Each path below is one point turned by a fixed rotation once a step. After each direction that follows a path, write how fast that rotation turns it, in deg/step (0 if it stays still).
Each turn is a multiple of 5 degrees from 10 to 175, or 0.
Each row of a path follows its step; steps can be skipped.
Rotation 1:
step 0: [ 4.00 -1.05  0.39  2.11 -0.74 -0.63  0.10 -0.47 -0.66 -2.52 -2.73  0.93
  1.80 -0.62  0.22  1.73  1.08 -1.02 -0.54  1.19 -2.41  1.93  1.00  1.67
  2.39  0.94  0.41  0.32  0.97 -3.38  1.79 -1.88 -0.81 -1.11  0.44 -1.42
  1.80  0.63  0.59 -0.81 -0.15 -0.05  0.97 -0.68  1.11  2.60  0.48 -0.36
 -0.97  2.25  0.69 -1.87  2.05  0.36 -2.28  1.99 -0.50  0.16  0.15  0.82
  1.33]
step 1: [ 0.89 -0.49  2.74 -0.85  0.66  1.64 -0.34  2.23  1.35 -0.79 -1.39  0.01
  1.42 -0.30  1.35  1.13 -0.25  1.03 -1.86  0.06 -0.57  4.23 -0.98 -2.63
 -0.36 -1.26  1.42  1.31 -1.11 -0.52  2.99 -0.03 -0.54 -1.44  3.16 -0.64
 -0.96 -2.69  0.30 -1.49 -1.49 -0.04  1.92  0.14  0.76  0.56 -2.62 -0.72
  0.13  1.67  1.09 -0.90 -2.02 -1.12 -0.90 -0.69  1.84 -1.43  0.43  1.22
  0.24]
step 2: [-1.04 -0.91  3.47 -0.92  0.72  1.32 -2.51 -0.41 -0.99 -1.40  0.05 -1.76
  1.05 -2.16  1.44  1.53  1.77  1.16 -0.97  0.12 -0.67 -1.62 -2.10  0.56
  1.18  2.80  0.54 -0.28 -0.40  0.25  0.06  0.89  2.68 -0.67  0.56  1.76
  1.08  0.79  0.83  0.43 -0.13 -0.17  2.35 -0.77  0.53  2.72 -2.43 -1.42
  1.25  0.41  1.25 -0.51  0.48  0.05 -0.57 -1.45 -2.03 -1.28  3.48  2.06
  1.87]
step 3: [ 3.40  0.07 -0.33  0.28 -0.41 -1.43  0.04  1.87 -1.00 -0.65 -1.21  0.11
 -0.36 -1.07  1.78  0.87  1.41 -1.63 -1.90  3.35 -1.78  2.01 -0.24 -1.99
  0.44  1.63 -0.78 -2.91 -0.85 -3.20 -0.76  1.89  0.53  0.33  1.30 -0.62
  3.33  1.28 -1.29  0.44  1.25  1.06  0.69  1.06  0.81  0.26 -1.34 -0.25
 -2.42  1.03 -1.75 -1.15 -0.96  1.09 -0.13 -1.35 -0.81 -1.08  0.95  1.41
  1.91]
step 4: [ 1.78 -0.44  0.84 -2.88  0.39 -0.60  0.19  1.35 -1.12 -1.84 -0.71 -0.18
  2.26 -0.41  2.53 -0.77 -1.58  0.54  0.53 -0.56 -2.27  2.60 -0.70 -1.67
 -0.82 -1.94 -1.72  2.59  0.35 -1.84  1.46 -1.12  1.40  0.11  1.22 -1.75
  0.05  1.62  0.09 -0.62 -0.14 -0.98  2.53  1.53 -0.84  3.53 -0.68  2.12
 -0.72  3.05  1.10  0.33  1.03  1.60 -1.64  0.20  0.24 -0.15  0.91 -0.66
  1.72]
step 5: [ 0.96 -1.16  3.52  2.13 -0.33 -1.41  1.12 -0.32 -0.36 -0.94 -0.89  0.20
  0.70 -1.05 -0.26  2.19  0.41  2.23 -0.63 -2.28 -2.18  1.57 -2.26  0.38
  0.34  2.54  1.33 -1.70 -0.46  0.04 -0.22 -1.96 -0.02  0.25  1.89 -1.69
  0.03 -0.72  0.06 -2.08  0.13 -1.12  0.52 -1.06  2.07  1.84 -2.00 -0.41
  3.01  2.99 -0.59  1.72 -0.10  1.33 -0.75 -0.88  0.99 -2.23  1.05  1.54
  1.64]
step 6: [ 1.34 -0.69  0.70  1.11  0.65  1.32  0.66 -0.23  0.90 -2.08 -0.70 -1.83
  1.74 -0.55  2.16  1.11  1.01 -0.63 -4.43  0.17 -1.95  1.08 -3.95  0.66
  1.27  1.62  0.47 -0.27  1.30 -2.86  1.68  1.47  2.02 -0.82  0.23 -0.10
 -0.36 -0.54 -1.05 -0.09 -1.24  1.90  0.64  2.37  0.25 -0.48  0.17 -2.28
 -0.82  0.40  0.52 -1.90 -1.31  1.46 -0.69 -1.19  0.65  1.65  2.38  0.92
  0.57]
step 7: [ 1.14 -2.27  0.14 -2.66  0.76  0.58  0.76  0.94 -1.92 -0.34  0.36 -0.99
  1.42 -1.20  1.37  0.72  0.70  0.36 -0.43 -0.07  0.33 -0.04 -0.78 -4.03
 -0.84  3.28 -2.68  2.02 -2.27 -1.68  1.67  0.55 -0.36 -1.12  2.36 -1.40
  1.14  0.88 -0.10 -0.02  3.51  1.69 -0.17 -0.54 -0.42  1.88 -1.74 -0.07
 -0.45  1.30  2.07 -2.13 -0.08  0.40 -0.54 -0.62  0.51 -0.12  0.66  2.32
  1.33]
step 8: [ 0.77 -2.25  2.82 -0.31 -0.98 -1.89  0.46  1.41 -1.14 -1.82 -3.16  0.35
  1.56  0.86  2.01  0.84 -0.01 -1.25 -1.07  1.02 -0.75  0.08  1.50  0.96
  0.68  1.98  0.91 -0.42  0.22 -1.72  0.75  0.34  1.15 -0.20  1.05 -2.11
  1.77 -0.35  1.85 -2.66  1.34 -0.81  1.19  1.00 -0.47  2.40 -2.20  0.20
  0.43  1.26  0.47  2.62 -0.40  2.94 -1.32  0.45 -3.60 -1.68  0.68  0.00
 -0.77]
step 9: [ 2.39  1.62  0.88 -0.93 -1.04 -1.20  1.32  0.39 -0.02 -1.27 -0.22  1.06
  1.62  0.62  1.81  1.33  0.88  0.83 -0.99 -0.24 -3.31  2.14 -1.93  0.00
  1.96  0.38  3.33  0.16  0.15 -1.80  3.22 -1.65  0.99 -0.43  3.82  1.36
  0.73 -0.03  1.42 -1.46 -0.74 -0.98 -0.87  1.51  1.46 -0.40 -0.83  0.73
 -0.74  2.38 -1.09 -2.10  1.39 -1.32 -0.72 -0.60 -0.27  0.46  0.98  1.57
  1.61]
Directions:
[ 0.69  0.08 -0.07 -0.63  0.15  0.55 -0.14  0.74 -0.11  0.36  0.04 -0.54
 -0.22 -0.14 -0.36 -0.36 -0.37  0.18  0.22  0.05 -0.11  0.46 -0.31 -0.50
  0.09 -1.05  0.12  0.51 -0.10  0.55  0.53  0.27 -0.64 -0.04  0.51  0.11
 -0.21 -0.15 -0.67  0.22  0.25  0.10 -0.68  0.46 -1.17  0.15 -0.09 -0.43
 -0.10  0.44  0.46 -0.16  0.48  0.18 -0.02 -0.23  0.31  0.59  0.05  0.15
  0.01]
125
[-0.43  0.02 -0.28 -0.80 -0.12 -0.26 -0.16 -0.59  0.64 -0.37  0.05  0.42
  0.72 -0.10  0.29 -0.11  0.05  0.12  0.26 -0.67  0.15  0.04  0.09 -0.33
 -0.43 -0.29 -0.89  0.25 -0.08 -0.31 -0.42  0.42  0.21  0.12  0.79  1.16
 -0.78 -0.41  0.15 -0.24 -0.03 -0.24 -0.10 -0.05  0.52 -0.04 -0.10 -0.25
 -0.80  0.72  0.01 -0.19 -0.08 -0.11 -0.01 -0.48  0.00  0.62 -0.15 -0.16
 -0.06]
135
[-0.37  0.27 -0.43 -0.54 -0.33 -0.15 -0.15  0.68 -0.11  0.04 -0.23  0.64
  0.48 -0.43  0.50 -0.46 -0.79  0.04 -0.76  0.54 -0.19  0.11 -0.68 -0.15
  0.37 -0.52  0.21  0.04 -0.25 -0.23  0.46 -0.26  0.58  0.47 -0.39 -0.12
 -0.38 -0.79 -0.15 -0.11  0.05  0.60  0.10 -0.18  0.17 -0.92  0.25  0.91
  0.06 -0.03 -0.12 -0.55 -0.31 -0.13  0.33  0.50  0.05  0.02  0.22  0.19
 -0.18]
135
[-0.35 -0.79  0.33  0.04  0.47 -0.37  0.49  0.02  0.33  0.12 -0.16 -0.28
 -0.04  0.16 -0.26 -0.10 -1.32 -0.31 -0.31 -0.54 -0.13 -0.42  0.19 -0.34
  0.04  1.03 -0.28 -0.14  0.62 -0.17 -0.07 -0.20  0.16 -0.44 -0.04 -0.54
 -0.52  0.37 -0.01 -0.14  0.43 -0.12 -0.93  0.50 -0.09 -0.78  0.40  0.09
  0.09  0.45  0.01 -0.16  0.11  0.40 -0.25 -0.02  0.53  0.32  0.54 -0.15
 -0.03]
40
Rotation 2:
step 0: [-1.63 -1.07  2.25 -0.14 -0.44  0.85 -1.33 -2.67  1.43  1.68  0.66 -0.05
 -3.99 -1.48  1.25  0.22 -0.35  0.22 -0.89 -1.19  2.95  0.48  1.12  2.27
  0.72 -0.83 -2.41 -1.41 -2.22  0.87 -0.14  1.14 -1.46 -1.65  2.51  2.60
  1.34 -2.97  0.31 -0.91  1.30  1.97 -1.42  2.37  1.41  1.55  0.33  0.92
  0.50  0.50  1.81  1.08 -0.73 -2.42  2.22 -0.30 -1.17  0.49 -0.87  2.61
 -0.98]
step 1: [ 0.57 -2.71  0.25  0.41 -0.89 -1.71 -1.82 -1.68  0.40  2.63 -0.80 -1.42
 -0.06 -1.65  1.50  1.98  0.24  0.51 -0.25 -0.25 -1.64 -2.05 -2.09  0.53
 -0.21  1.05  3.69  2.06 -1.19  1.49 -0.88 -0.62  2.46 -0.52  0.25 -1.60
 -1.16 -1.22 -2.50  0.04 -1.28 -0.07  3.33  0.29 -0.89 -0.58  0.28 -0.63
  2.19  1.33 -1.73  1.97 -2.59  1.14 -3.32  0.26  2.92 -0.95 -1.39  1.03
 -1.48]
step 2: [ 0.82  1.39 -1.15  3.01  0.35 -1.10  0.92 -1.77 -2.11  2.15 -0.04  2.17
 -0.33 -0.42  1.02  0.53  0.96 -1.01  0.11 -2.02  3.19  2.34 -1.88  0.82
  2.03  0.91 -2.90  0.63  1.47  1.69  2.44 -0.58 -0.43 -1.86  2.66  0.06
  0.07 -0.61 -0.73  1.79 -1.66 -0.55 -0.92 -3.33 -1.60 -0.20 -0.43 -2.40
 -0.96  1.68  0.59  1.04  1.98 -2.38  0.29 -2.74 -1.63  0.37 -0.35  1.79
  1.00]
step 3: [-2.54  0.26 -2.17 -0.53 -1.94 -0.66 -2.66 -0.33  2.49 -0.81  0.45 -1.76
 -2.53 -0.56 -0.36 -0.32  0.72 -0.68  0.39  0.89  0.00 -1.89  2.19  0.83
  2.42  0.37  0.21  1.05  2.94 -1.08 -0.36 -0.80  2.10  0.67  1.96  0.32
  0.89  0.10 -0.76 -0.48 -0.18  0.62  0.03 -2.06  1.04 -0.24  2.91 -1.44
  2.18  0.54  3.46  1.12 -5.03  1.02 -0.89  1.90 -0.67  2.70  0.78  0.22
 -0.39]
step 4: [ 0.28  0.03 -2.89 -0.10  2.49  0.11 -1.49  0.03 -3.16  0.91 -1.14 -3.01
  2.42 -1.42 -2.73  1.45  0.62  1.07 -1.50 -1.28  0.26  1.01 -1.52  2.67
  0.11 -0.93 -0.41 -0.16 -0.60  0.26  0.58 -1.55  0.08 -0.26  1.60 -1.45
  0.92  0.78  1.89  1.80  1.42  0.04 -0.21  0.59 -1.59  0.33 -1.51 -0.48
  3.53  0.86 -2.24 -0.45 -0.86 -0.01 -1.87 -0.23 -1.67 -2.85  1.21  3.15
  3.56]
step 5: [-1.17 -1.69  0.74 -0.99  0.09  0.93  0.05 -1.50  0.32 -1.47 -0.02 -2.62
  0.47  0.60 -0.47 -0.18  0.14 -0.25  0.49 -0.61  1.48 -1.09  3.01 -0.38
  1.31 -0.43 -1.47 -1.02  0.52  0.50  3.12 -0.81 -0.31 -1.11 -1.61 -4.05
 -3.04 -0.38  0.90 -0.24 -0.50 -0.37  1.82 -2.70  2.64  0.00 -0.49 -0.18
 -1.04  1.68  3.61 -1.00  1.30 -1.70 -0.12 -0.06  1.34  4.01 -1.82  3.16
  0.42]
step 6: [ 1.11 -0.25  0.54 -0.52 -1.11  0.45  0.32 -2.53 -1.65  0.91 -0.53 -0.94
  0.67 -1.75 -1.23  0.33 -0.77 -0.24 -0.16 -0.64 -0.92 -0.46 -2.05  0.50
  0.50 -0.28 -1.66 -0.23 -1.57  1.91 -1.61 -1.12 -1.49 -1.14  2.66  4.86
 -0.11 -0.72  1.17 -2.70 -0.10  3.39 -0.20  1.91  1.01 -0.27 -0.13  2.80
  1.72  0.50  1.48 -0.56 -4.47 -0.44  0.79  0.72  2.25  1.08  2.33  2.34
  1.40]
step 7: [-0.06 -2.98 -0.79  0.12  2.27  1.07 -3.19 -1.05  0.38  0.06 -0.21  0.84
  1.64 -0.78  2.14  2.59 -0.61  0.82  0.85 -1.67 -2.84 -0.06  0.65  4.09
  0.08 -0.01  0.73  1.19  0.58  2.16  1.94  0.88 -0.61 -0.31  1.63 -3.23
  1.40 -4.19 -1.78 -0.21 -1.13 -0.88  2.03 -0.29  1.00  0.86 -0.61  0.26
 -1.53 -0.19 -1.40  1.52  1.69 -0.21 -0.89  0.21  2.26 -0.58  0.25  2.34
 -1.79]
step 8: [ 1.04 -1.11  1.18  0.27 -0.19  1.33  4.68 -0.92 -0.25  1.85 -1.45  0.82
 -1.34  0.26  0.50  0.48  0.16 -0.07  0.08 -0.22  3.37 -2.46 -0.07 -1.41
  1.31  3.31 -0.81 -0.58  0.51  1.32  1.55 -2.52  1.73 -3.74  2.39  1.62
  0.66 -1.35 -0.99  0.73 -0.99  0.45  0.39 -3.22 -0.81 -1.80  1.06 -0.50
  1.07 -1.72 -0.38 -1.81 -1.69 -1.09 -0.98 -2.03 -0.57  1.08  0.80  1.64
 -1.57]
step 9: [ 1.31  0.78 -5.33 -0.32 -1.70 -1.18 -1.77 -1.01 -1.49 -1.21 -1.68  0.09
 -0.58 -1.66  1.60  1.25  0.39  0.04  3.50  0.20  0.04 -1.17  1.94  2.94
  1.50 -1.57  1.65  2.33  2.31 -0.42  0.06  1.67 -0.07 -0.14  2.94  2.41
  0.59 -0.17 -0.93 -0.66  0.23  0.39 -0.23 -1.56  1.08 -0.16 -1.78  0.62
 -0.36  2.94 -0.70  1.02 -2.54  0.64 -1.53  0.76 -1.04  1.30 -1.07 -1.68
  0.75]
Directions:
[ 0.55  0.32  0.18  0.18 -0.26 -0.03  0.64 -0.70 -0.84 -0.20  0.38  0.37
 -0.04  0.34 -0.28 -0.45  0.49 -0.49 -0.10 -0.01 -0.02  0.19  0.27  0.34
  0.38  0.29  0.29 -1.08  0.31 -0.23  0.07  0.30 -0.30  0.22 -0.13  0.58
 -0.74 -0.07  0.01  0.60 -0.05 -0.01 -0.24 -0.19  0.08  0.31  0.42  0.36
 -0.76  0.66  0.26  0.34 -0.32  0.40 -0.68 -0.08 -0.15  0.91  0.29 -0.03
 -0.23]
115
[-0.16 -0.13  0.18 -0.02 -0.05 -0.11  0.10 -0.51  0.43 -0.92 -0.53 -0.31
 -0.73  0.97 -0.03  0.28 -0.27  0.37  0.27 -0.19  0.30  0.09 -0.51 -1.18
  0.04 -0.08 -0.54 -0.03  0.39  0.19  0.02  0.11 -0.40  0.33  0.00  0.42
  0.43 -0.91  0.22  0.58  0.22 -0.28 -0.55  0.03  0.51 -0.52  0.71  0.19
  0.43  0.49 -0.03 -0.30 -0.22 -0.32 -0.17  0.10  0.06  0.12 -0.46 -0.07
 -0.01]
130
[ 0.18  0.38  0.20 -0.50 -0.13 -0.17  0.01  0.35  0.51 -0.39 -0.67 -0.25
  0.09  0.72  0.18 -0.23  0.60  0.31 -0.54 -0.17 -0.31  0.07 -0.07  0.60
  0.15 -0.22  0.56 -0.58  0.14  0.17  0.43  0.14  0.58 -0.98 -0.05 -0.19
  0.15 -0.21  0.78 -0.10 -0.70  0.02 -0.47 -0.06 -0.53  0.16  0.25  0.20
  0.33  0.23 -0.04  0.33  0.14  0.53  0.18 -1.01  0.82 -0.44 -0.34  0.04
  0.08]
115
[ 0.17  0.42 -0.06 -0.20  0.49  0.09 -0.16  0.03  0.49  0.37  0.11 -0.10
 -0.44 -0.15  0.62  0.52  0.53 -0.66  0.84 -0.11  0.39 -0.15  0.19 -0.68
  1.00 -0.38  0.26 -0.52 -0.22 -0.33  0.08 -0.38 -0.52 -0.13  0.48  0.30
  0.20  0.66 -0.19 -0.11 -0.41  0.54 -0.67 -0.02  0.40  0.20 -0.31  0.14
 -0.13  0.24  0.55 -0.34 -0.24  0.61  0.86  0.39  0.37 -0.24  0.09 -0.22
  0.12]
120
[-0.39 -0.08  0.19  0.17  0.27  0.32  0.10  0.21  0.50 -0.08  0.32 -0.06
 -0.35  0.27  0.04  0.56  0.12  0.23 -0.54  0.01 -0.17 -0.64 -0.26  0.97
 -0.06  0.82  0.14 -0.54  0.61  0.10 -0.01 -0.62 -0.27  0.38  0.73 -0.04
  0.32 -0.07  0.02 -0.03  0.42  0.17  0.00  0.19 -0.32 -0.45  0.50  0.74
 -0.09 -0.14  0.72  0.27  1.00  0.22 -0.17  0.75 -0.44 -0.42  0.38 -0.33
  0.42]
95
[-0.11  0.30  1.03  0.22  0.04  0.12  0.00  0.00 -0.21  0.23 -0.08  0.12
  0.73 -0.22 -0.40 -0.10 -0.63  0.58 -0.07 -1.07  0.18 -0.17 -0.50  0.08
  0.46  0.56  0.07  0.48  0.21 -0.61 -0.05  0.44 -0.10  0.26 -0.30  0.12
 -0.31 -0.38 -0.66 -0.61 -0.77  0.56 -0.16  0.52 -0.10 -0.38  0.23 -0.46
 -0.08  0.82  0.26  0.11  0.25  0.27  0.43  0.36  0.53 -0.01 -0.32  0.21
  0.01]
70
[-0.42  0.05  0.08  0.23 -0.01  0.56  0.92  0.28  0.52  0.28 -0.17  0.14
 -0.35  0.68 -0.06 -0.10 -0.07 -0.26  0.27 -0.02  0.25 -0.07  1.08  0.24
  0.18 -0.19 -0.42 -0.22  0.11  0.80 -0.21  0.51  0.20 -0.14 -0.82  0.09
 -0.25 -0.43 -0.57  0.37  0.39  0.57  0.66  0.00 -0.76 -0.21  0.03 -0.32
  0.38 -0.17  0.55  0.19 -0.46 -0.01  0.99  0.06 -0.11  0.10  0.15  0.22
  0.34]
135
